The rows below fall into families. The same turns and mirrors carry the whole set onto itself and the rows of a family onto each other. For each named row, which other rows are in its family? Write them in the order they are listed.
These 20 rows form 5 families of 4 rows each.
k_548: [ -7   5  -1  -7   0   1   1 -13  14  10   0  21   3   8  16 -22   9   2
   6 -15 -16]
k_415: [ -3  -2   1  -7  -8  14  -2  -4  16   7   3  30   0   2   9 -22   8   3
   4  -8 -14]
k_220: [ 11   2  -5  14  24  -1  -6   7  -7 -15  -4 -22 -11  -4  -3  14  -6   2
   4  -4   5]
k_424: [  7  -3   1  16   4  10  -8   8 -16 -13  -2 -23 -14 -11  -4  22  -2   3
  -3   7  -3]
k_749: [ -2  -7  -8   1  -8  12   2  -3  12  17 -12 -24   0   8  -6  -8 -15  14
  -4   6  14]
k_397: [ 11  26  18   5  14  16  10   3 -15 -10  -5  23   7   2   8  -2   5   1
 -11  13  -2]
k_843: [-13 -11  -7  -5 -12  13   0  -9   4  18  -9 -24  12  11   4  -3  -9  17
  -3   1   5]
k_866: [ -8   9  -2   9  15  18   3  11 -18  -7   4 -14 -22 -11  14  22  -1  16
   6   4  -1]
k_763: [ -9  -1   1  -8 -23  26  18   5   5  11   0 -18   3   4   7  11  -8  22
   5  -4   3]
k_463: [  8  23  14   9   6   3   5   0 -11 -21  -5  25 -13   3 -14   1  12   4
   3   6 -11]
k_595: [ -3   7   5  -7 -28  12   2   0  -1  16  -5 -27   2  -8   5  -8 -14  14
  -1 -11   0]
k_582: [ -6  -1 -11   1   7   8   4  -7  16  18 -12  18  -5   8  11 -24   6   3
   4 -13 -16]
k_672: [-19   4   5  -5  -5  11  16  -3  23  -7   4  16  -4  -5  20 -12   2   6
  -1 -20 -16]
k_137: [  1  34  17   8   4  13  15  -6  -3 -12  10  20 -15   1   0   5   0   8
 -15  10  -4]
k_585: [ 16  30  14  10  10  -7   6 -11 -10 -14  -5  19  -8   8  -4   2   7   6
   2   5  -7]
k_864: [ -9   3   3 -13   0   5  10  -6   6   1 -14  23   0 -13  18 -23  -8  13
  -7 -15 -16]
k_621: [-15 -19  -2 -14 -14  19  -2  -2   5  13  -4 -18   0   1  -6  -2 -10  19
  -4   1   0]
k_64: [-11  13   9   7  15  12  -6  16 -24 -11  -4 -28  -7  -5   6   7   5   5
  10  -2   2]
k_529: [ 21  28   7   8  15   3  12  -6  -5  -4  -7  19  -3  16 -13   2   7   1
   0  -3 -11]
k_236: [  5   0  -2  19  15   1  -8   1 -16 -12 -10 -25  -9  -6   8  19  -5  11
   2   6   3]

Which other rows belong to the same family as k_672? k_866, k_763, k_137
Which other rows belong to the same family as k_424? k_415, k_463, k_621
Which other rows belong to the same family as k_864? k_397, k_595, k_64
Which other rows belong to the same family as k_749? k_220, k_582, k_529

The rows below fall into families. The same turns and mirrors carry the whole set onto itself and the rows of a family onto each other. For each named row, which other rows are in its family? Write them in the order they are listed.
These 36 rows form 6 families of 6 rows each.
k_970: [  8 -11   0 -22   7  -8  -4  -5  -1  -8]
k_801: [  4 -26  -3  -7  16   3   8 -33  -1  -6]
k_527: [  6  -4  -8  24  15  20 -20  -2  13 -13]
k_496: [ 4  5 13 -5 -8  2  4  0 -7 -2]
k_927: [  4  -7   6  27  12  23 -18 -16  14  -2]
k_882: [ 11 -22 -14   3   8   8 -11 -25  23 -20]
k_611: [  6 -23   1  15  23  15 -13 -27  19 -10]
k_234: [  2 -10  -5  30  13  26  -5 -23   4  -4]
k_134: [  9   6   0  -2 -19   9 -12  -4   6   0]
k_323: [  5 -21  -5  19  22  12  -2 -21  15 -24]
k_454: [  7 -27   5  -8  20   1  -5 -30  13  -9]
k_146: [ 10  -6  -2 -19 -13  -2  -5 -12   6  -5]
k_786: [ 3  9  9 20 -5 17 -4  2  0 -5]
k_235: [  6 -12   8 -18   3  -8  10 -13  -2 -11]
k_616: [ 19   4  -2  26   9  18  -4  -4 -13  -6]
k_233: [  4 -24  -8  15  22  16   1 -34   7 -10]
k_489: [  8 -21 -12  11  26  10 -14 -13  17 -21]
k_47: [ 4  1 18 -8 -5  4 -7 -8 -2 10]
k_101: [  6 -15  13 -20   6  -5  -2 -20   2   2]
k_242: [ 21 -20 -10  13  27   8   2 -22  -6 -19]
k_971: [  5   8   1  14   1  16 -18   9   2  -3]
k_218: [  3  -3   0  32  10  22  -7  -8  11 -16]
k_44: [  6 -25  -1  -6  19  -3   7 -23   9 -22]
k_669: [  4   5  14  15  -3  18 -16  -6   4   8]
k_159: [ 10 -10 -13  20   3  19 -18 -17  22 -16]
k_230: [  4 -12   5 -14   1   0  10 -22 -11   5]
k_127: [ 19   6   3   8   2   9   2  -2 -21  -1]
k_495: [ 20  -5   1  -7   7  -2   8 -10 -21  -5]
k_252: [ 21 -18  -5  -5  20  -2   8 -20 -13 -14]
k_655: [  9 -24  -8 -12  22  -4  -6 -15  10 -19]
k_472: [ 11 -20  -9 -17   1  -3  -4 -23  15 -15]
k_451: [  1   4   3  23  -2  24  -4 -12  -6   7]
k_122: [  9   4  -6  17 -11  20 -18  -6  14  -6]
k_701: [  2   3   8   1  -8  11   3 -12 -13  11]
k_902: [ 19  -9  -9  28  21  18  -3 -14  -6 -15]
k_729: [  6   5   5  -9  -3   2 -10   7  -4   0]

Which other rows belong to the same family as k_611? k_927, k_454, k_47, k_101, k_669
Which other rows belong to the same family as k_218? k_496, k_323, k_786, k_235, k_44
Which other rows belong to the same family as k_234? k_801, k_233, k_230, k_451, k_701
Which other rows belong to the same family as k_902? k_616, k_242, k_127, k_495, k_252

The rows below fall into families. The same turns and mirrors carry the whole set onto itself and the rows of a family onto each other. For each named row, which other rows are in its family? Write them in the order they are listed.
These 18 rows form 3 families of 6 rows each.
k_601: [-14  20  -6   5  11   3 -19  26  -6   7 -15 -13  -2 -17  -1]
k_51: [  5  23 -30  24   3 -12 -17  28   6  25  -1  -5 -19  12   5]
k_392: [-12  24   3   8   7  13 -13  14  19  -1  16 -21  -1   6 -22]
k_689: [  4  12 -22  25   1 -15   4  30  -6  22  -2  -3  -4   5  -2]
k_517: [ 3  0 -8 12  5  0  9  2  7 29 -2 -9 16  9 18]
k_966: [ -3  14 -16  -4   9   0 -22   8  32  -2  15 -28   7  19  12]
k_725: [  6   8 -18  17  -8   2  10  20  27   2  17 -20   8  20  -9]
k_954: [ 12  10 -20  13  15  -7 -33  -1  27  26   6  -4   1   7   8]
k_96: [ -4  15 -24   6  -2   8 -21  33  12   3 -23 -20  -4 -11  14]
k_923: [ 15  -8 -15  18   0   0  -1  10  20  15  -4  -5  20  -8  -7]
k_150: [ -7  29  -7  14   7   4 -10  10  20  13  25 -18 -10  27  -8]
k_552: [  1  18 -32   8   3  -6 -25  27  13  15 -13 -17 -10   7  27]
k_653: [ -9   7  -3  -4  11  -2   0   6  13  -2  16 -25  19  12   4]
k_21: [ -4  17 -14   8 -12  21   0  23  32  -4   4 -30   2  15   1]
k_456: [ -5  26  -7  12  11  13 -22   0  18  35  -1 -11 -12  15  19]
k_94: [ -6  16   0  16  -7  31   2  15  15  21 -17 -14   0  -5   2]
k_945: [ -6   9 -10   9  15 -15  -7  22 -12  13  -5  -6   7 -11  -3]
k_830: [  4  17  -8  18   1  22 -27  14  29  15 -10  -9  -5 -13 -14]

Which other rows belong to the same family as k_601? k_51, k_689, k_96, k_552, k_945
Which other rows belong to the same family as k_392? k_966, k_725, k_150, k_653, k_21

